Each row has a name. Each question is about the rows just above it.

[104 159 139  92  94  98  48  91  94 158 152 141 160 125  96  92 143 158
 184 111 137  97 104 106 162 104  84 123  86 107 158 159] -> z500
[154 101 145 106  93 157  80 165 167 162 149 107  92 108 166 156 148  98
 163  91  95 173 156  88 103 100  82 141  92  96  98  97] -> z845
[104 174 115  85 138 104  44  87  93 105 110 159 172 160 117  96 118 166
 187 171 147  90 110 148 163 149  92  84 117 156 171 172] -> z642
[158  97 122 127 169 163 147 166 159  99 105 103 100 156 113 103 108  95
 124 164 107 172 103 106 105 154 141 112 160 163  89  96] -> z873
[ 97 156 142 133  93 158  49  91  96 163 162 145 153 106 147 161 155 158
 103  86 159  91  99  97 148  93 140 157 102  90 149 155] -> z269
[141 111 112 144 164 142 159 139 139  95 104 112 116 149  87 106 112 120
 111 168 120 136 140 169 120 157 148 115 162 159 119 119] -> z941
[103 158 104 103 166 106  76  98 100  98 105 142 155 164  96  93 106 160
 157 183 148  89 111 163 152 162 117  85 141 160 154 162] -> z721
[167 102 116 126 146 157  80 166 169  99  98 102  91 145 113 104 107  93
 139 163  96 174 159 156  97 160 116 113 156 154  99  97] -> z379
The rest of the row after [ 93 157]:
[ 80 165 167 162 149 107  92 108 166 156 148  98 163  91  95 173 156  88
 103 100  82 141  92  96  98  97]
After [96 93], its row goes on with
[106 160 157 183 148  89 111 163 152 162 117  85 141 160 154 162]
After [104 106], its row goes on with
[162 104  84 123  86 107 158 159]
The rest of the row after [48 91]:
[ 94 158 152 141 160 125  96  92 143 158 184 111 137  97 104 106 162 104
  84 123  86 107 158 159]
After [157  80 165], its row goes on with
[167 162 149 107  92 108 166 156 148  98 163  91  95 173 156  88 103 100
  82 141  92  96  98  97]
After [92 84], its row goes on with
[117 156 171 172]

[ 82  93 112 114 123 100  83 104 118 193  85 123 116 100  82 116  92 164
 112 150] = z909
[103 110 160 168  86 103 106 129 164 111 103 160 176 169 114 164 116 135
 104 120] = z111
[ 82  93 112 114 126 100  83 104 118 193  85 139 137 137 174 142 160  86
 123 153] = z915
[103 110 160 113 126 103 106 129 164 111  83 156 175 153  95 158 102 145
 113  98] = z722
[ 82  93 112 114 126 100  83 104 118 193  85 123 116 100  82 116  92 164
 112  98] = z894
After [ 83 156], its row goes on with
[175 153  95 158 102 145 113  98]
Whose row is [ 82  93 112 114 123 100  83 104 118 193  85 123 116 100  82 116  92 164
 112 150]?
z909

[121 120 121 130 126 115 130 130 129 128 127 112 140 193 124 114 131 127
 129 130 133 129]  z591
[122 120 124 128 128 117 129 130 128 128 127 114 128 176 125 118 131 127
 130 130 132 129]  z178
[130 126 121 130 127 119 130 129 129 127 128 128 117 150 128 125 128 127
 128 117 129 130]  z678
[130 126 121 130 127 119 130 129 129 128 127 116 106 137 129 128 127 128
 128 115 127 130]  z293
[129 126 117 125 128 121 128 129 129 128 127 115 128 177 121 117 127 127
 128 139 132 128]  z686
[119 118 122 125 128 122 128 129 128 128 127 113 144 170 122 119 129 127
 129 141 131 127]  z712
After [128 177], its row goes on with
[121 117 127 127 128 139 132 128]
After [127 129 141 131], its row goes on with
[127]
The rest of the row after [122 125]:
[128 122 128 129 128 128 127 113 144 170 122 119 129 127 129 141 131 127]
After [128 139 132], its row goes on with
[128]
Go on from [137 129 128 127 128] to the end of its row.
[128 115 127 130]
The rest of the row after [128 127 115]:
[128 177 121 117 127 127 128 139 132 128]
Go on from [144 170 122 119] to the end of its row.
[129 127 129 141 131 127]

[177 204  91  71  68 178 187] : z806
[ 87 120 206  60 151  81  56] : z268
[ 52 149 156  50 137 127 131] : z244
[170 120 206  60  68 179 194] : z156
Go on from [120 206  60 151  81] to the end of its row.
[56]
After [ 68 178], its row goes on with
[187]
Go on from [204  91  71] to the end of its row.
[ 68 178 187]
After [177 204  91], its row goes on with
[ 71  68 178 187]

[150 123 154 150 147 121]  z786
[150 122 154 151 147 127]  z924
[162 121 155  90 117 137]  z100
Go on from [154 150 147] to the end of its row.
[121]
Go on from [122 154] to the end of its row.
[151 147 127]
The rest of the row after [155  90]:
[117 137]
The rest of the row after [162 121 155]:
[ 90 117 137]
Go on from [162 121 155  90] to the end of its row.
[117 137]
Go on from [150 122] to the end of its row.
[154 151 147 127]
The rest of the row after [121 155  90 117]:
[137]

[112 100 131 122 124  84 136 134 146 147 145 147 128 129 144  90 135 131
 105  71 149  67 142 105 126  72 120 152  70 165 109  68 111 150 121 145
 104 145 149 102 104 134 121 145 165 102 154  80 124 164  97  96 162] : z428
[153 145 123 131 124  83 136 164 170 187 114 163 155  97 165 132  82 180
 106 114 126 107 201 132 158  96  86 161 114 133 118  92 119 139 107 146
  81 136 119 186 142 118 140 112 149 121 170 111 156 155 128 120 128] : z87
[106 160  48 133  85 105 138 113 151 119 164 108 107 155 121 123  99 112
 130  84 140  68 148 101 167  83 157 158  93  84 150 135 107 119  86 106
 145 133 170  96 126 136 165 165 167  91 139 146 124 128 151 143 183] : z18
[ 88 150  56 138 148 126 105 104 122 132 146 105 102 145 111 156  92 132
 166  72 149  98 123 110 176  98 166 156  93  85 150 135 115 115  95 103
 144 163 142 114 103 142 140 138 153 120 158 128  98 137 170 160 189] : z526
[152 143  95 121 124 149 123 135  85 211 106 176 190  95 164 145 125 118
 132 110 131 104 189 136 166 100 106 149 151 146 142 150 151  75 113  82
 154  78 150 169 143  91 142 150 157 144 203 135 171 122 133 159 139] : z117
Go on from [122 124] to the end of its row.
[ 84 136 134 146 147 145 147 128 129 144  90 135 131 105  71 149  67 142
 105 126  72 120 152  70 165 109  68 111 150 121 145 104 145 149 102 104
 134 121 145 165 102 154  80 124 164  97  96 162]
Go on from [ 93  85 150 135] to the end of its row.
[115 115  95 103 144 163 142 114 103 142 140 138 153 120 158 128  98 137
 170 160 189]
Go on from [ 99 112 130  84 140] to the end of its row.
[ 68 148 101 167  83 157 158  93  84 150 135 107 119  86 106 145 133 170
  96 126 136 165 165 167  91 139 146 124 128 151 143 183]
After [124  84 136], its row goes on with
[134 146 147 145 147 128 129 144  90 135 131 105  71 149  67 142 105 126
  72 120 152  70 165 109  68 111 150 121 145 104 145 149 102 104 134 121
 145 165 102 154  80 124 164  97  96 162]
Go on from [ 72 149] to the end of its row.
[ 98 123 110 176  98 166 156  93  85 150 135 115 115  95 103 144 163 142
 114 103 142 140 138 153 120 158 128  98 137 170 160 189]
After [142 150 151  75 113], its row goes on with
[ 82 154  78 150 169 143  91 142 150 157 144 203 135 171 122 133 159 139]

[198 130 127 125 129 153 165 132 123 129 130 165 125 131 158  82 123 128
 159 125]  z703
[198 129 127 125 129 127 125 120 118 134 126 125  79 121 136 127 126 132
 123 127]  z728
[127  85  88 130 134 153 165 132 123 129 130 165 125 131 158  82  99 128
 159 125]  z295
Go on from [130 127 125] to the end of its row.
[129 153 165 132 123 129 130 165 125 131 158  82 123 128 159 125]
The rest of the row after [121 136 127]:
[126 132 123 127]
The rest of the row after [125  79]:
[121 136 127 126 132 123 127]
Go on from [129 127 125 129] to the end of its row.
[127 125 120 118 134 126 125  79 121 136 127 126 132 123 127]
The rest of the row after [198 129 127 125 129]:
[127 125 120 118 134 126 125  79 121 136 127 126 132 123 127]

